Here are some points:
np.array([-44, -27, 13, 11, -63, -73, -23, -35, 22, 73, -24, -26, 11, 10, 47, 9, 4, 33,
          16, -7, -59, 14, 12, 55])
np.array([-15, -24, 43, 16, -33, -18, -14, 36, 0, 11, -4, 13, -32, 4, 12, 37, -5, 2,
          -2, -34, 7, -2, 3, -9])
np.array([18, 8, 26, -1, 12, 25, 6, 29, 2, -27, 10, 23, -15, 13, -9, 13, -9, -19,
          -8, -3, 34, -4, 0, -18])
np.array([13, -3, 1, -3, 16, 18, 3, 5, 11, -20, 19, 6, 0, 6, -3, 2, 20, -3,
          -18, 7, 16, -8, -6, -6])
np.array([36, 29, -37, -32, 67, 46, 2, -22, -10, -38, 28, -23, 37, -1, -15, -65, 31, -14,
          -13, 41, 17, 2, -10, -39])
np.array([-7, -1, 10, 6, 0, -2, 0, 4, -3, -8, 18, 13, -5, 12, -20, -6, -8, -3,
          7, -9, -4, 2, -6, -7])
np.array([-22, -5, -11, 17, -14, -14, -4, -13, -1, 26, -14, -2, 5, -5, 4, 5, -11, 10,
          14, -11, -7, -3, -2, 16])
np.array([-3, 12, 40, 0, -1, -3, 5, 27, -16, -18, -12, 24, -18, -12, -4, 28, -25, -3,
          6, -31, 31, -15, 4, 1])
np.array([-34, -22, 70, 18, -52, -22, 1, 57, -13, 19, -19, 23, -46, -15, 14, 67, -21, 6,
          11, -34, 7, -6, 7, 12])
np.array([-31, -18, 10, 14, -58, -55, -23, -30, 14, 61, -25, -22, -2, 17, 22, -1, -10, 41,
          -9, -13, -59, 6, 20, 47])
np.array([31, 7, -16, -10, 32, 37, 2, -4, -8, -28, 18, -5, 12, 2, -13, -20, 2, -11,
          -10, 20, 16, -1, -7, -19])
np.array([5, 18, 15, -3, 17, 24, 8, 23, -18, -30, 12, 22, -12, 5, -21, 4, 4, -34,
          -7, -14, 24, -6, -17, -30])
np.array([31, 24, -103, -26, 41, -3, -4, -107, 36, 25, 8, -72, 78, 27, 2,
          -111, 54, 21, -14, 74, -61, 23, -5, 19])
np.array([26, 18, -28, -8, 43, 28, 19, -15, -3, -27, 20, -7, 7, 6, -4, -21, 16, -13,
          1, 33, 34, -3, -2, -37])
np.array([-4, -13, 6, -8, -1, -8, 7, 9, -1, -11, -1, 20, -3, 0, 2, 28, -7, 0,
          7, -3, 18, -2, 10, 1])
np.array([5, 2, -7, -1, 10, 10, 3, 17, -17, -9, -1, 20, -3, -8, -8, 12, -16, -12,
          1, -5, 15, -3, -3, -20])
np.array([-8, -4, -11, -3, 1, -16, -10, -6, 5, 7, -8, 1, 8, 4, -2, 4, -5, 10,
          6, -4, -4, 11, 0, 2])
np.array([-31, 0, 8, 9, -48, -37, -7, -3, -3, 35, -20, -11, -16, 4, 10, 7, -2, 17,
          -15, -10, -39, 1, 0, 35])
np.array([7, 18, 38, -4, 25, 29, 9, 48, -17, -40, 8, 24, -12, -3, -18, 24, 4, -20,
          -17, -21, 53, -7, -2, -24])
np.array([-12, -8, -9, 8, -24, -29, -24, -16, 9, 26, -1, -11, -5, 7, 15, -3, 2, 10,
          2, 2, -33, -2, 3, 8])
np.array([20, 13, 1, -3, 31, 26, 13, 19, -18, -16, 2, 15, 7, -11, -25, -6, -10, -18,
          -4, 10, 33, -1, -13, -31])
np.array([25, 14, 33, -12, 41, 65, 9, 74, -14, -70, 32, 45, -15, -15, -19, 16, -15, -42,
          6, 0, 86, -14, -11, -59])
np.array([-1, -4, 6, 12, -2, -1, 2, 7, -16, 12, -4, 14, -11, -13, -2, 10, -19, 2,
          11, -2, 10, 1, -1, -3])
np.array([-35, -21, 92, 14, -50, -10, -9, 96, -36, -12, -2, 44, -61, -10, 5, 88, -64, -17,
          22, -47, 36, 2, 5, -27])
np.array([41, 20, -127, -8, 47, 6, 3, -122, 35, 30, 15, -75, 70, 28, -7,
          -101, 77, 12, -25, 69, -65, 7, -11, 23])
np.array([9, -5, -17, 1, -8, -5, -13, -17, 19, 6, 6, -18, 3, 10, 10, -11, 6, 17,
          -7, 2, -25, 6, -8, 15])
np.array([-13, 16, -23, -6, -11, -30, -8, -33, 12, 15, -7, -26, 21, 2, 14, -39, 19, 23,
          6, 23, -30, 9, 6, 27])
np.array([11, 0, 15, -9, 27, 33, 14, 51, -24, -27, 16, 37, -18, -13, -19, 22, -32, -23,
          -1, -3, 46, -3, -2, -44])
np.array([-32, -11, 54, 7, -47, -23, -3, 57, -16, -3, -17, 36, -34, -13, 4, 48, -43, -2,
          13, -28, -15, 1, 18, -2])
np.array([-17, 5, -22, 12, -6, -24, -13, -37, 11, 11, -16, -17, 2, -3, 13, -20, 6, 17,
          6, -10, -9, -6, 3, 25])
np.array([17, 11, 10, -7, 9, 10, 13, 17, -11, -31, 2, 15, -6, 15, -24, 3, 10, -14,
          -9, 3, 16, -9, -11, -18])
np.array([-14, -5, 24, -3, -14, -3, -13, 38, -8, -6, 1, 9, -33, -8, 4, 34, -21, 0,
          9, -36, 8, 9, -3, -12])
np.array([4, 13, 31, 4, 13, 22, 16, 33, -17, -40, -7, 29, -9, -1, -8, 13, 4, -28,
          -3, -10, 40, -16, 0, -24])
np.array([-2, 5, -48, -1, -1, -22, -3, -64, 20, 44, -7, -54, 40, 17, 10, -54, 35, 19,
          -6, 45, -56, 14, -12, 36])
np.array([31, -10, 20, -12, 38, 42, 10, 38, -7, -40, 22, 38, -6, -16, -18, 20, -19, -21,
          9, -8, 54, -5, -10, -35])
np.array([-31, -14, 12, 18, -47, -17, -23, -9, 19, 31, -3, -21, -22, -19, 25, 15, 1, 25,
          -4, -4, -34, -8, 3, 29])
np.array([-43, -23, 15, 19, -65, -51, -20, -1, 8, 45, -29, -14, -17, -8, 33, 14, -13, 18,
          23, -28, -42, 8, 11, 35])
np.array([0, 4, -11, -6, 4, -3, -14, -23, 15, 11, -1, -27, 8, -1, 13, -25, 10, 15,
          11, 4, -7, 4, 1, 9])
np.array([38, 16, -36, -5, 61, 45, 15, -1, 1, -40, 30, 1, 16, 8, -30, -36, 21, -24,
          -10, 43, 21, -3, -18, -42])
np.array([15, 6, -43, -4, 34, 19, 14, -32, 8, -20, 11, -14, 21, 5, 3, -31, 26, 0,
          1, 41, 12, -2, 3, -27])
np.array([-5, -7, 68, -6, -9, 24, 1, 77, -37, -20, 2, 42, -30, -6, 9, 49, -28, -23,
          12, -29, 46, -4, -2, -25])
np.array([26, 12, -4, -15, 45, 54, 13, 21, -11, -34, 30, 9, 16, 7, 0, -16, 12, -27,
          4, 21, 40, 1, -21, -29])
np.array([-36, -11, 76, 19, -66, -36, -3, 48, -33, 15, -30, 32, -45, -22, 13, 75, -48, 16,
          18, -61, 2, -13, 19, 25])
np.array([1, 9, -21, 17, 8, 14, -1, -18, 4, 7, -5, -23, -2, -3, 14, -15, 16, 1,
          8, 1, -11, -11, -3, 9])
np.array([-5, 8, 53, -4, 5, 18, 3, 61, -18, -41, 11, 34, -28, -4, -11, 28, -20, -27,
          5, -18, 49, -5, -5, -41])
np.array([11, 7, 68, -8, 31, 42, 10, 85, -32, -58, 20, 46, -32, -6, -12, 47, -18, -39,
          -6, -31, 87, -18, -6, -58])
np.array([8, -6, 4, -7, -9, -4, -10, -1, -3, 2, 9, -5, -7, 5, 1, 3, -5, 12,
          -8, -7, -18, 5, -2, 0])
np.array([0, 9, 21, -7, 1, 7, -5, 26, -11, -14, 1, 11, -6, -5, 2, -6, -15, -13,
          3, 11, 18, -8, 9, -31])
Here are 16 more points, each followed by its number:
np.array([-29, -15, 21, 11, -41, -40, -18, 15, 2, 26, -5, -7, -20, 0, 8, 22, -12, 11,
          5, -22, -22, 13, 3, 11]) 0
np.array([13, 15, -55, -10, 29, 16, -3, -54, 16, -8, 9, -26, 40, 1, 0, -47, 23, 16,
          -5, 32, -24, 8, -7, 6]) 1
np.array([11, 7, 67, -12, 15, 38, 20, 77, -36, -42, 10, 57, -21, -2, -20, 50, -28, -29,
          6, -13, 58, 0, 0, -44]) 2
np.array([38, 16, -24, -21, 60, 51, 11, -8, -5, -40, 23, 3, 26, 13, -21, -25, 33, -18,
          -27, 26, 22, -9, -9, -27]) 3
np.array([7, 12, 61, 2, 5, 31, 9, 69, -33, -38, 19, 49, -42, 5, -20, 35, -20, -52,
          7, -22, 57, -11, -26, -44]) 4
np.array([4, -10, -21, -2, -7, -34, -16, -45, 21, 39, -10, -16, 22, 6, 15, -20, 20, 23,
          -5, -10, -23, 0, 12, 30]) 5
np.array([27, -1, -83, -3, 16, -3, -3, -95, 45, 25, 5, -51, 53, 27, 2, -76, 48, 23,
          -15, 56, -66, 6, 0, 40]) 6
np.array([24, 18, -47, -11, 35, 35, -5, -38, 9, -4, 21, -24, 25, 0, -9, -53, 24, 2,
          -14, 42, -10, 2, -16, -8]) 7
np.array([12, 10, -20, -15, 24, -1, -7, -26, 3, -6, 2, -10, 17, 12, -5, -24, 22, 1,
          -8, 15, -12, 4, -6, 1]) 8
np.array([34, 12, -68, -8, 50, 23, -5, -60, 33, -9, 24, -39, 50, 11, -10, -62, 55, 7,
          -23, 51, -18, 0, -17, 8]) 9
np.array([4, 15, 30, -9, 26, 40, 13, 55, -17, -35, 12, 28, -16, -12, -11, 19, -7, -27,
          2, -11, 52, -9, -5, -30]) 10
np.array([-1, -6, -100, 11, -1, -37, -9, -118, 26, 72, -14, -66, 46, 6, 11,
          -67, 35, 45, 11, 35, -77, 13, -7, 54]) 11
np.array([-32, -24, 26, 11, -63, -40, -8, 20, 2, 44, -17, -4, -18, 3, 31, 38, -18, 14,
          22, -16, -32, 17, -5, 35]) 12
np.array([48, 13, -19, -20, 58, 48, 2, -6, -13, -34, 36, -5, 16, 6, -20, -33, 9, -22,
          -8, 35, 25, 1, -13, -53]) 13
np.array([33, 25, -41, -17, 62, 50, 18, -9, 0, -46, 24, 0, 26, 6, -26, -34, 22, -18,
          -2, 32, 33, 3, -14, -30]) 14
np.array([5, 2, 0, -4, 7, 25, 6, 17, -14, -16, 7, -2, -10, 2, 2, 1, -6, -12,
          2, 6, 10, -3, -5, -22]) 15
Which of these numbered points is nearest to each point below, ignoring the 2 directions in which the first points spread most? Its number follows each.
np.array([5, -15, 59, -7, -5, 2, 1, 61, -22, -15, 1, 49, -36, -8, -5, 57, -39, -19,
          6, -45, 54, -5, 9, -26]) > 5
np.array([15, 2, -17, -10, 29, 0, 3, -37, 8, -2, -5, -20, 24, 13, -7, -27, 23, 7,
          -8, 14, -8, 8, 1, -14]) > 8
np.array([23, 3, 12, -13, 27, 36, 16, 18, -5, -14, 16, 9, 1, 4, -2, -5, 6, -19,
          -1, 2, 29, -7, -14, -19]) > 10
np.array([42, 34, -37, -7, 61, 39, 15, -30, 0, -35, 33, -9, 22, 22, -23, -47, 34, -40,
          3, 21, 11, -10, -35, -25]) > 4
np.array([-43, -10, 34, 4, -42, -33, -11, 15, -6, 34, -10, 3, -13, -2, 24, 28, -5, 10,
          11, -19, -15, 7, -5, 25]) > 10
np.array([-13, -16, 0, 8, -33, -30, -20, -23, 16, 24, -2, -13, 11, 0, 23, -9, 6, 20,
          5, 2, -29, -1, 5, 24]) > 9
np.array([-29, -6, 15, 3, -29, -18, -9, -1, 9, 17, -8, -8, 5, -1, 14, 6, 11, 6,
          8, -5, -8, 5, -2, 29]) > 10
np.array([1, -15, -27, -1, -18, -25, -9, -53, 15, 46, -2, -30, 22, 3, 12, -22, 31, 21,
          -13, 9, -50, 4, 11, 33]) > 3
np.array([10, 8, 11, -10, 2, 10, 13, 8, -16, -1, 5, 7, 7, 5, -3, 6, -4, -10,
          -3, 9, 2, 2, -2, -3]) > 2
np.array([0, 3, 32, -6, 10, 8, -3, 36, -17, -24, 0, 11, -14, 6, -15, 20, -9, -15,
          5, -20, 29, -5, -3, -20]) > 8
np.array([3, 3, -33, -13, 1, -31, -11, -58, 16, 47, -9, -27, 30, 13, 18, -19, 27, 23,
          -1, -2, -37, -1, 2, 37]) > 5
np.array([20, 32, -71, -4, 53, 26, 9, -73, 5, -5, -7, -41, 43, -1, -3, -67, 24, 6,
          -5, 30, -30, -6, 0, 6]) > 1
np.array([-8, -16, -2, 0, -29, -25, -12, -12, -8, 38, -1, -20, -12, -2, 13, -7, -16, 20,
          -11, 3, -44, 8, 9, 11]) > 13
np.array([27, -19, 37, -7, 26, 38, 5, 70, -19, -37, 26, 52, -25, -11, -11, 38, -40, -32,
          17, -13, 73, -6, -8, -61]) > 13
np.array([18, -4, -20, -8, 13, 5, -5, -26, -9, 27, 13, -6, 6, 10, -13, -20, 1, -10,
          -1, -2, -21, 1, -13, 3]) > 13
np.array([18, 0, 10, -5, 17, 0, -4, 14, -2, -16, 3, 15, -1, -3, 5, 12, -14, -4,
          9, -18, 24, -1, 9, -11]) > 5
np.array([24, 12, -33, -9, 45, 36, 9, -4, -1, -29, 11, -4, 23, 12, -11, -41, 15, -17,
          0, 33, 9, -8, -9, -34]) > 15
np.array([26, 14, -14, 2, 13, 23, -8, -9, -2, -10, 28, -16, -6, 6, -9, -34, 6, 6,
          -17, 18, 11, -8, -8, -2]) > 7
np.array([-4, 9, -78, 10, -14, -41, -12, -97, 30, 58, -15, -66, 32, 16, 14, -60, 34, 29,
          -11, 40, -90, 7, 2, 40]) > 15
np.array([-16, -17, -17, 3, -47, -38, -11, -19, 18, 35, -15, -26, 8, 11, 30, -28, 2, 14,
          19, -1, -39, 8, 16, 24]) > 15
np.array([41, 12, -1, -21, 47, 35, 30, 4, -7, -29, 23, 15, 20, 17, -16, -11, 11, -26,
          -9, 22, 26, 4, -5, -22]) > 2
np.array([26, 11, -12, -23, 29, 40, 5, 3, -16, -14, 22, 5, 23, 10, -9, -8, 2, -11,
          -5, 17, 13, -1, -7, -18]) > 2
np.array([-11, -14, -19, 7, -34, -27, -12, -25, 28, 23, -2, -24, -2, 7, 11, -7, 15, 20,
          0, 0, -38, 1, -3, 57]) > 9
np.array([-19, -12, 89, -4, -25, -7, 14, 86, -31, -10, -14, 56, -47, -10, 2, 71, -36, -23,
          2, -48, 36, 2, 19, -28]) > 2
np.array([34, 15, -63, -17, 49, 17, -3, -64, 18, -8, 13, -25, 46, 12, 10, -66, 31, 4,
          -5, 34, -11, 11, 1, -7]) > 1
np.array([-38, -2, 46, -2, -36, -7, 1, 43, -28, 11, -8, 23, -14, -3, 22, 37, -19, 0,
          5, -22, 16, -2, 5, 13]) > 10
np.array([56, 22, -34, -13, 73, 82, 12, 0, -10, -54, 49, 2, 20, 10, -35, -50, 4, -21,
          -19, 36, 53, -1, -17, -37]) > 7
np.array([9, 0, -5, 7, 27, 24, 4, 24, -25, -1, 11, 8, -4, -12, -16, -6, -7, -11,
          10, -5, 29, -6, -6, -35]) > 11
np.array([-33, -13, -16, 16, -61, -52, -6, -23, 20, 42, -25, -23, -3, 26, 14, 2, -3, 19,
          9, -17, -46, 12, 5, 57]) > 14
np.array([6, 5, -24, -1, -4, -8, -17, -31, 8, 21, 7, -24, 6, 0, -3, -31, 13, 14,
          -6, 8, -35, 1, -18, 10]) > 7
np.array([11, 24, -30, -12, 23, 8, 8, -24, 11, -16, 1, -8, 25, 7, 4, -44, 25, -14,
          -6, 17, 8, -2, 1, -4]) > 10
np.array([-38, -12, 29, 22, -49, -40, 4, 15, 6, 25, -25, 13, -21, 2, 15, 37, -1, 13,
          -8, -26, -27, -4, 13, 32]) > 3
np.array([62, 27, -44, -23, 99, 91, 32, -25, -3, -69, 35, -8, 36, 2, -17, -43, 22, -21,
          -10, 50, 60, -7, -16, -51]) > 1
np.array([-44, -42, 24, 28, -91, -69, -13, -7, 22, 58, -27, -3, -24, 2, 23, 42, -16, 29,
          14, -29, -63, 7, 22, 67]) > 6
np.array([-45, -21, 15, 16, -77, -71, -22, -31, 1, 67, -25, -14, -20, 9, 28, 17, -13, 25,
          20, -35, -77, 4, -2, 73]) > 4
np.array([16, 13, 30, -2, 43, 44, 28, 61, -22, -65, 12, 45, -10, 0, -23, 29, -6, -33,
          0, -10, 69, -5, -2, -37]) > 14
np.array([22, 9, 39, -19, 30, 41, 11, 53, -27, -47, 13, 45, -16, -6, -14, 31, -4, -31,
          -12, -12, 60, -14, 2, -39]) > 3
np.array([-3, -10, -35, 6, 10, -7, -4, -31, 15, 4, 3, -20, 14, 10, -3, -12, 12, 15,
          8, 17, -26, 14, -2, 12]) > 14
np.array([-19, -8, 52, 9, -41, -4, 5, 45, -10, 0, -12, 22, -28, -7, 10, 49, -19, 7,
          -3, -33, -6, -8, 2, 13]) > 3
np.array([-60, -46, 49, 26, -93, -82, -24, 19, 10, 69, -39, 4, -37, -8, 26, 49, -35, 33,
          8, -44, -54, 5, 14, 49]) > 0
np.array([21, 27, -15, -12, 43, 18, 3, -19, -14, -28, 21, 3, 13, 18, -11, -24, 19, -30,
          -1, -1, 23, -8, -29, -10]) > 4
np.array([17, 4, 22, 1, 5, 21, -2, 24, -3, -25, 14, 20, -12, 8, -9, 3, -11, -13,
          -6, 0, 30, -3, 1, -8]) > 6
np.array([83, 28, -66, -39, 94, 74, 11, -59, 3, -28, 52, -23, 50, 22, -26, -66, 36, -8,
          -33, 57, 4, 3, -18, -35]) > 13
np.array([64, 41, -69, -29, 106, 67, 3, -47, 9, -58, 39, -14, 42, 12, -38, -74, 33, -38,
          -18, 51, 24, 1, -29, -42]) > 8
np.array([34, 17, -2, -6, 66, 59, 12, 29, -14, -56, 20, 18, 9, 8, -31, -8, 29, -31,
          -20, 3, 60, -9, -8, -44]) > 3
np.array([17, 6, 42, -14, 32, 21, 16, 61, -31, -40, 15, 54, -27, -12, -19, 41, -24, -26,
          -3, -18, 61, -3, 6, -43]) > 8
np.array([0, -2, 15, 2, 7, -3, -6, 12, -17, -4, 5, 11, -4, -4, 0, 5, -21, 1,
          6, -5, 5, -5, 1, -13]) > 13
np.array([38, 23, -51, -18, 50, 44, 7, -20, -4, -25, 29, -23, 17, 6, -18, -45, 32, -10,
          -16, 51, -6, 2, -10, -29]) > 15
np.array([15, 24, -33, -16, 50, 22, 3, -23, 6, -5, 12, -10, 37, 15, 5, -35, 38, -12,
          -4, 29, 13, 8, -19, 11]) > 10
np.array([-21, -21, 37, 19, -51, -15, 2, 39, 1, 5, -3, 17, -32, -1, -1, 35, -21, 4,
          -3, -6, -8, -3, 2, 17]) > 6
np.array([-27, -10, -4, 8, -38, -56, -22, -20, 3, 38, -24, -10, -6, 1, 29, 9, -6, 22,
          7, -10, -42, 2, 21, 33]) > 8
np.array([-8, 16, -9, -10, -1, -9, -10, -18, 7, -3, -3, -23, 13, -2, 15, -25, 13, 8,
          5, 0, -4, 4, 7, 1]) > 10
np.array([10, -1, -67, 11, -6, -26, -10, -71, 20, 42, -4, -37, 26, -4, 5, -44, 11, 22,
          1, 30, -50, 8, -3, 24]) > 11
np.array([-12, -9, -15, -4, -10, -21, -14, -26, 27, 19, -6, -6, 8, 13, 11, -12, 23, 6,
          -6, -19, -10, -1, -1, 24]) > 5
np.array([-2, -3, 42, 3, 7, 37, 9, 48, -17, -11, 8, 22, -18, -7, 0, 27, -20, -17,
          13, -16, 33, -5, -8, -10]) > 10
np.array([-40, -30, 75, 15, -90, -48, -4, 51, 3, 21, -28, 35, -52, -9, 20, 71, -30, 1,
          19, -46, -9, -11, 13, 19]) > 6
np.array([-26, -7, -15, 21, -34, -31, -11, -37, 17, 32, -20, -37, 5, -9, 15, -4, 12, 30,
          -5, 1, -42, -7, 1, 50]) > 9
np.array([39, 8, -70, -18, 52, 24, 13, -45, 1, 10, 20, -19, 33, 13, -12, -43, 12, -11,
          -3, 27, -3, 14, -9, -17]) > 11
np.array([-1, 19, 33, -13, 14, 26, -8, 49, -19, -36, 7, 27, -14, -7, 6, 7, -6, -19,
          8, -4, 44, -9, 6, -42]) > 10
np.array([-16, -26, -40, 1, -40, -45, -19, -67, 45, 54, -11, -41, 27, 5, 29, -23, 17, 35,
          5, 15, -77, 14, 14, 58]) > 6
np.array([26, -3, -23, -14, 34, 7, 15, -22, -2, -10, 5, 5, 32, 1, -10, -16, 18, 0,
          -9, 21, 15, -5, 7, -15]) > 5
np.array([32, 26, -30, -16, 56, 49, 12, -16, 5, -32, 15, -18, 24, 12, -25, -39, 38, -24,
          -26, 32, 13, -5, -11, -24]) > 3
np.array([-34, -9, 2, 13, -49, -39, -25, -1, 15, 25, -10, -17, -18, -6, 6, 14, -4, 19,
          -1, -5, -29, 8, -10, 24]) > 0
np.array([3, -21, -43, 12, -11, -31, -18, -46, 30, 50, -2, -16, 12, 5, 18, -26, 3, 24,
          1, 18, -37, 4, -1, 11]) > 13
np.array([37, 26, -32, -20, 64, 59, 3, -12, 4, -44, 31, -3, 23, -3, -5, -43, 14, -20,
          -3, 19, 39, -7, -9, -35]) > 1
np.array([27, 1, -11, -10, 28, 35, 8, 8, -12, -24, 14, 19, 10, -3, -15, 1, -21, -5,
          -3, 9, 14, 11, 1, -21]) > 1
np.array([-20, -19, -44, 13, -34, -59, -24, -68, 24, 73, -23, -49, 24, 10, 29, -38, 37, 40,
          -7, 4, -67, 5, 8, 43]) > 5
np.array([15, -1, 6, -20, 14, 20, 10, 14, -13, -7, 8, 19, 8, 19, 5, -4, 7, -19,
          -3, 12, 11, 6, -8, -26]) > 2
np.array([-59, -35, 100, 7, -91, -48, -15, 84, -22, 17, -18, 41, -62, -14, 24, 94, -59, 3,
          22, -54, 5, 7, 18, 23]) > 12
np.array([-10, -2, 36, -13, -26, -15, 12, 30, -9, -2, -13, 31, -8, -12, -1, 29, -24, 1,
          6, -14, 2, -2, 16, 16]) > 2
np.array([6, -5, 16, 0, 21, 8, 4, 26, -11, -19, 7, 2, -9, 5, -5, 15, 0, -12,
          6, -11, 28, -2, -2, -40]) > 0
np.array([20, 1, 54, -4, 9, 32, 17, 60, -31, -36, 7, 41, -26, -17, -19, 43, -52, -21,
          14, -26, 31, -4, 3, -37]) > 13
np.array([15, -5, -9, -7, 12, -9, -8, 1, 1, 0, 7, 13, 10, -1, -8, 2, -4, -2,
          -2, -1, 16, 3, 2, -21]) > 5
np.array([37, -1, -55, -4, 42, 22, 11, -42, 4, 13, 18, -21, 25, -2, -17, -40, 2, 5,
          -6, 42, -7, 10, -19, -6]) > 11
np.array([-4, 2, -4, 2, 6, 9, 5, -1, 9, -9, 3, -5, 6, 1, -3, 3, 25, -6,
          -4, 2, 7, -10, -4, -2]) > 9
np.array([29, 6, -88, -11, 39, 17, 8, -82, 30, 23, 16, -50, 60, 25, -6, -74, 42, 8,
          -1, 58, -53, 11, -20, 24]) > 12
np.array([-4, -8, 29, -2, 0, 31, -8, 39, 6, -17, 7, 15, -25, -23, -12, 24, -14, -7,
          -3, -10, 24, -13, -6, -19]) > 7
np.array([7, -13, -21, -1, 17, -15, 0, -22, 15, 9, -7, -10, 20, 8, -3, -10, 21, 6,
          0, 10, -3, 3, 11, -10]) > 5
np.array([-51, -37, 65, 13, -80, -59, -21, 44, -10, 45, -21, 11, -42, -2, 29, 65, -44, 20,
          17, -36, -32, 5, 10, 21]) > 13
np.array([-11, -29, 21, 12, -49, -33, -16, 1, 12, 45, -16, -2, -11, 3, 12, 15, -20, 27,
          -1, -10, -45, 7, 3, 35]) > 6
np.array([10, 5, -47, 6, 10, -3, 12, -35, 7, 7, -8, -16, 23, -3, -13, -32, 10, 0,
          8, 17, -30, 8, 9, 7]) > 14
np.array([18, 3, -1, -12, 4, -1, 2, -17, -7, 10, 0, -6, -2, 11, 14, 3, 9, 7,
          -18, -12, -13, 2, 10, 2]) > 3
np.array([11, 14, 18, -12, 27, 37, 9, 34, -13, -37, 20, 3, 0, 0, -9, 12, -3, -27,
          4, 9, 39, 5, -17, -27]) > 12
np.array([16, 8, 5, -16, 34, 34, 3, 6, -16, -26, 15, -5, 2, -3, -11, 5, -5, 4,
          -8, 3, 13, 2, -1, -35]) > 13
np.array([-9, -7, -15, 3, -19, -28, -18, -19, 14, 20, -4, -16, -1, 20, 5, -7, 5, 9,
          -2, -2, -32, 13, 6, 15]) > 0
np.array([34, 17, -118, -12, 50, 4, -7, -127, 44, 33, 9, -84, 77, 30, 8,
          -109, 79, 28, -31, 61, -73, 8, -13, 49]) > 3
np.array([-14, -15, 31, 3, -12, -14, -6, 15, -6, 7, -11, 14, -11, -12, 5, 15, -17, -3,
          8, -21, 18, -8, 14, 1]) > 5
np.array([-26, -22, 18, 6, -45, -65, -27, -16, 15, 36, -19, -14, 2, -8, 22, 6, -16, 29,
          8, -15, -31, 2, 22, 32]) > 5
np.array([-40, -23, 27, 16, -68, -56, -7, 5, 12, 41, -22, 4, -29, 3, 15, 32, 9, 11,
          8, -29, -36, 5, 7, 18]) > 0
np.array([-24, -16, -19, 14, -37, -52, -18, -32, 0, 59, -22, -30, 0, -3, 14, 6, -12, 29,
          8, -4, -52, 15, 5, 22]) > 13
np.array([37, 11, -70, -13, 34, 15, 4, -64, 17, 12, 12, -41, 44, 17, -10, -55, 41, 7,
          -14, 42, -45, 7, -10, -4]) > 13
np.array([-52, -27, 18, 23, -62, -43, -29, 2, -1, 47, -25, -5, -24, -20, 23, 30, -16, 30,
          10, -23, -40, -4, 10, 42]) > 7
np.array([20, 4, -4, -25, 28, 27, -4, 3, -2, -27, 13, 0, 14, 3, 2, -11, -9, -7,
          -2, 6, 28, -2, -4, -22]) > 1
np.array([33, 34, 1, -18, 78, 68, 20, 31, -17, -79, 36, 37, 11, 7, -47, -19, 16, -44,
          -21, 22, 67, -5, -14, -53]) > 8
np.array([-4, -13, -4, -6, -45, -28, 2, -9, 10, 12, -13, -5, -1, 7, 6, 17, -4, 14,
          1, 1, -37, 4, 14, 30]) > 6
np.array([73, 33, -21, -27, 92, 81, 35, -8, -23, -61, 37, 6, 20, -4, -30, -41, 5, -22,
          -12, 41, 71, -5, 1, -63]) > 13
np.array([25, 8, 10, -15, 28, 25, 5, 5, -16, -13, 15, -3, 7, 6, -7, -1, 2, -8,
          -20, -4, 11, 3, 7, -10]) > 3
np.array([7, -10, 5, -1, 4, 7, 9, -1, 7, -4, 15, 0, 0, -10, -17, -3, 4, -8,
          3, 14, 13, -6, -13, 10]) > 9
np.array([-63, -27, 93, 30, -69, -38, -12, 85, -21, 20, -20, 41, -52, -9, 25, 78, -30, -7,
          17, -64, 37, -6, 3, 7]) > 10
np.array([21, 9, -6, -7, 36, 10, -9, -9, -9, -14, 3, 2, 11, -11, -9, -19, -2, 5,
          -7, 13, 14, 2, 1, -29]) > 13
np.array([-33, -3, 10, 12, -31, -24, -7, 4, -14, 19, -26, -10, -16, -7, 2, 14, 0, 5,
          0, -6, -26, 4, 5, 3]) > 15
np.array([48, 25, -78, -16, 81, 54, 2, -40, 8, -31, 38, -19, 38, -13, -25, -67, 32, -13,
          -20, 50, 26, -2, -24, -21]) > 7
np.array([4, -6, -14, -4, -3, -19, -8, -17, 13, 21, -7, 1, 12, 2, 1, -12, -2, 11,
          -4, 5, -14, -2, 5, 12]) > 5
np.array([-1, -10, -35, 0, -8, -23, -11, -52, 10, 45, -1, -35, 30, 14, 24, -41, 33, 11,
          -4, 22, -41, 15, -6, 32]) > 12
np.array([-7, 5, 70, 7, 15, 20, 13, 81, -25, -56, -9, 66, -37, -9, -21, 62, -43, -30,
          23, -49, 91, -15, 6, -44]) > 14
np.array([-18, -12, 94, -7, -34, 0, 3, 101, -39, -27, 4, 68, -38, -4, 7, 74, -46, -31,
          14, -45, 57, 8, 5, -28]) > 2
np.array([43, 13, -72, -6, 44, 31, 16, -60, 10, 11, 20, -19, 41, 7, -18, -59, 18, -3,
          -3, 53, -18, 13, -26, -11]) > 11
